One turn moves each row of this set onto another row. After a few examples, where does it send each row asked below?
mor: [-1.98  1.17  0.07  2.54 -0.31  0.90 -0.01  0.55 -0.35  1.08  1.58  2.90
  0.75  2.64 -0.83  0.74 -3.28  0.27  0.20 -0.99  1.73  1.08 -0.47  1.37
  0.88  0.39 -1.02  1.80 -1.10 -1.00  2.29  0.88]
maba: [ 0.37 -1.68 -0.72 -1.12  0.88 -0.36 -0.65 -0.49  0.11  0.01  1.16 -0.85
  0.50  0.04 -2.91  0.42 -1.33 -0.04  0.26  1.56 -0.24 -0.09  2.35  1.16
  0.99 -0.98 -0.48  1.10 -1.20 -1.96  0.62 -0.95]
Lak: [-0.50  1.37 -0.01 -0.87 -0.57 -1.01 -1.26 -0.12 -2.36 -1.12 -1.37 -0.80
  0.29  1.29  0.74  1.82 -2.85  0.45 -0.90 -1.66  0.10  1.13  1.89  0.09
 -1.59  0.65 -2.81  2.83  0.23  0.83  1.79 -2.41]
peve: [-0.62  0.50 -1.01  1.17 -1.44  1.12  0.35 -0.21 -1.13 -0.69  1.19  0.43
  1.15  3.79 -2.21  1.32 -1.64  2.54 -0.52  0.99 -0.78  0.14  0.84  2.72
  0.28 -0.97 -0.30  1.92 -0.18  0.42  1.89 -1.27]
poren: [-1.69 -0.61 -0.08  0.38 -1.22 -0.04 -1.90 -0.01 -1.57  0.88  2.04 -0.76
  0.92  1.51 -0.85  1.64 -3.99  0.78 -0.14  1.60  1.56 -0.73  2.99  1.96
  0.84 -1.18 -1.79  0.96  2.63 -0.17  3.05  0.68]
rik: [-1.04  0.93  0.34  0.50 -0.45  0.69 -1.87  1.45 -1.04 -0.16  2.02 -0.06
  0.49  1.82  1.44  1.02 -4.00  0.33  0.97 -0.64  1.30  0.80  2.96  0.59
  1.44 -0.52 -3.09  2.79  1.81  1.59  2.53  1.23]
kor: [-1.73 -0.77  0.13 -0.38 -0.29 -1.52 -2.66 -1.62 -2.70 -0.10  0.61 -0.06
  1.07  0.43 -0.49  2.02 -3.76 -1.81 -1.25 -0.18 -0.10  1.86  1.88  0.83
  0.13  0.04 -1.54  1.66 -0.68 -2.13 -0.06 -0.45]
mip: [-0.07 -0.79 -0.18  1.39  0.25  1.47 -2.02  1.24 -0.95  1.29  2.45  0.39
  0.96  1.62 -1.68 -0.07 -3.63 -0.53  0.43  0.93  2.36 -0.24  2.28  1.81
  0.26 -2.30 -1.63  1.11  1.45 -0.06  2.81  0.88]
Rifuz: [-2.34 -0.18 -0.33 -0.69  0.45 -1.08 -1.82 -1.39 -1.97 -0.35  0.58 -0.29
  0.56  0.35 -0.39  1.95 -2.74 -1.99 -1.38 -0.29  1.44  1.93  2.75  0.84
  0.89  0.02 -1.65  2.40  0.09 -2.47 -0.03 -0.56]
fabe: [ 0.61  0.78  0.39 -0.09  0.84  0.68  0.73  1.45 -0.10  1.31 -0.60  1.53
 -0.39 -0.23  0.47 -0.44 -2.74 -0.22  2.27 -1.72  1.50  0.90  0.68  1.26
 -1.00 -0.03 -2.35  1.96 -1.80  0.37  2.29 -0.67]
zufo: [ 0.88  0.72  0.69 -0.04  1.36  0.01 -0.24  1.29 -0.29  0.61 -0.81  1.55
  1.30  0.23  0.76 -0.61 -2.49  0.41  2.63 -1.80  0.76  0.75  0.54  1.12
 -0.81  0.58 -2.75  1.64 -1.01  0.76  1.63 -1.58]
ruzad: [ 0.34 -1.74 -0.01 -0.98  0.30 -0.22 -1.28 -0.34 -0.56  1.05  1.10 -1.40
  0.17  0.48 -3.23  1.35 -1.04  0.31  0.55  1.58 -0.82  0.53  2.35  1.33
 -0.06  0.17 -1.27  0.48 -1.50 -1.27  0.00 -1.10]
punum: [ 0.44 -1.36  0.46 -1.68  0.15 -0.77 -1.68  0.63 -1.25  0.72  1.72 -1.89
 -0.23  0.56 -0.24  2.22 -3.81  0.62  0.38  0.54  0.67 -0.65  3.15  1.60
 -0.20 -1.09 -1.75  1.63  1.47  0.57  3.18  0.66]
lir: [-1.60 -0.36 -0.43  1.04 -1.94  1.01  0.06 -0.09 -0.96  0.42  1.34  0.03
  0.69  3.29 -2.90  2.51 -0.98  2.44 -0.38  1.61 -0.76  0.18  1.13  1.94
 -0.19  0.35 -0.98  1.58 -0.47  0.12  2.03 -0.90]
Bibif: [-2.49  0.08  0.32  2.80 -0.01  1.61 -0.41  0.62 -0.98  1.34  1.70  2.84
  1.34  2.60 -1.46  1.03 -2.20  0.30  0.96 -0.21  1.32  1.70 -0.23  2.27
 -0.17  0.84 -1.76  1.47 -1.02 -0.62  1.73  0.40]
deto: [ 0.14  0.00  0.68 -0.88  1.56 -0.31 -2.62  1.23 -0.91  0.93  2.68 -1.29
 -0.17  0.83  0.15  1.19 -4.49 -0.47  0.65 -1.30  1.97  0.94  2.76  0.92
  0.48 -1.07 -2.61  1.80  1.12  0.35  1.66  0.92]
naket: [ 0.06  0.14  0.75  0.70  1.46  1.34  0.11  1.68 -0.63  0.79 -0.41  1.68
  0.18  0.51 -0.09 -0.29 -1.49  0.21  2.72 -0.93  1.07  1.38  1.02  1.35
 -1.81  0.60 -3.13  1.90 -1.62  1.06  1.77 -1.05]
Kad: [-1.27  1.43 -0.19 -1.31 -0.90 -0.29  0.18 -0.21 -1.86 -0.75 -1.59 -0.54
 -0.52  0.69  1.37  1.89 -2.40  0.20 -0.16 -1.14  0.98  1.21  2.80  0.66
 -1.07  0.20 -2.81  3.54  0.14  0.69  2.09 -1.83]
feza: [ 0.34  1.07  0.33  0.40  0.96  0.23  0.52  1.09  0.26  1.18 -0.42  0.58
  0.66  0.64  1.09 -0.04 -1.96 -0.54  2.88 -1.56  1.09  0.54  0.29  1.81
 -1.40 -0.68 -2.73  0.96 -1.71 -0.05  2.12 -1.82]
gotez: [-1.08  0.36 -0.97  0.88 -1.57  0.60  0.73 -0.12  0.03 -0.47  1.18  0.28
  0.50  3.19 -2.43  1.52 -1.52  2.70 -0.66  1.37 -0.46 -0.63  1.23  0.96
  0.96 -0.34 -0.31  2.08 -0.44 -0.11  2.75 -0.69]
rig: [-0.90  0.86 -1.09  1.36 -1.48  0.26  0.37 -0.20 -0.18 -0.76  1.60 -0.68
  0.43  4.01 -1.37  2.12 -1.10  1.61 -0.53  0.85 -1.34 -0.45  0.82  1.70
  0.08 -0.88 -0.33  1.36 -0.90 -0.29  2.59 -1.14]
Boge: [ 0.89 -0.74  0.07  0.86 -0.26  1.70 -1.09  1.97 -0.62  0.09  1.53  0.42
  0.39  1.57  0.17  0.30 -2.94  0.21  1.22  0.59  0.83 -0.32  2.65  1.13
  0.23 -1.71 -2.01  2.75  0.98  1.98  3.76  1.07]
zop: [-1.86 -0.28  0.60 -0.07  0.69 -1.12 -2.65 -1.01 -2.31  0.22  0.70 -0.49
  0.35  0.71 -0.60  2.31 -2.31 -1.64 -0.76 -0.13  0.58  2.33  2.66  0.54
  0.19  1.48 -2.46  1.64 -0.56 -1.77 -0.65 -0.36]
kozu: [ 0.47 -1.49 -0.42 -0.71 -0.31 -0.16 -0.80 -0.86 -0.87  0.36  0.89 -0.94
  1.05  0.22 -2.77  0.13 -2.16  0.46  0.82  1.66 -1.07  0.29  1.79  2.15
  0.76 -1.42 -0.95  0.34 -1.52 -1.33  0.00 -1.43]
ragud: [ 0.47 -0.87 -0.51 -0.27  0.57 -0.63 -0.90 -0.63  0.35 -0.01  1.23 -1.76
  0.87  0.84 -1.82  0.58 -1.05 -0.57  0.89  1.33 -0.90 -0.08  1.92  1.09
  0.67 -1.70 -1.29  0.13 -1.82 -1.85  0.38 -1.69]
dutil: [-1.27  1.10  0.57 -0.18 -0.03 -0.12 -0.77  0.12 -2.34 -0.97 -1.22 -0.26
 -0.31  1.47  1.07  2.13 -1.48  0.50  0.06 -0.77  0.38  1.76  2.78  0.26
 -1.53  1.44 -3.50  3.23 -0.16  1.23  1.52 -1.61]
vov: [-1.42  0.54  0.31  2.32  0.46  0.76 -0.41  0.45 -0.79  0.51  1.44  3.46
  2.12  2.93  0.03  0.73 -2.83  0.20  0.77 -1.03  0.74  1.44 -0.48  2.47
  0.48  0.43 -0.81  2.07 -0.65 -0.56  1.69  0.56]
sosar: [-1.20  1.56 -0.49 -0.29 -0.47 -0.59 -0.33 -0.05 -1.74 -1.22 -1.19 -0.99
  0.01  1.69  1.89  2.22 -1.60 -0.61 -0.21 -1.29  0.24  0.84  2.05  0.91
 -2.11 -0.26 -2.71  2.74  0.00  0.36  2.47 -2.49]
Ret: [-2.44 -0.10 -0.21  0.18  0.36 -1.44 -2.21 -1.55 -1.53 -0.47  0.66 -0.29
  1.24  1.01  0.86  1.98 -2.44 -2.78 -0.68  0.05  0.10  1.59  2.33  0.66
  0.12 -0.35 -1.85  1.54 -0.58 -2.63  0.33 -0.79]
kip: [-2.21  1.16  0.14  2.52 -0.26  0.28 -0.18  0.11  0.00  1.21  1.91  2.41
  1.47  3.16  0.63  1.41 -2.79 -0.49  1.07 -0.75  0.48  0.91 -0.50  2.10
  0.14 -0.10 -0.96  1.02 -1.37 -1.43  2.12  0.42]

lir goes to Bibif
rig goes to kip
Now find these:
zufo goes to Lak
rik goes to deto
Kad goes to Rifuz

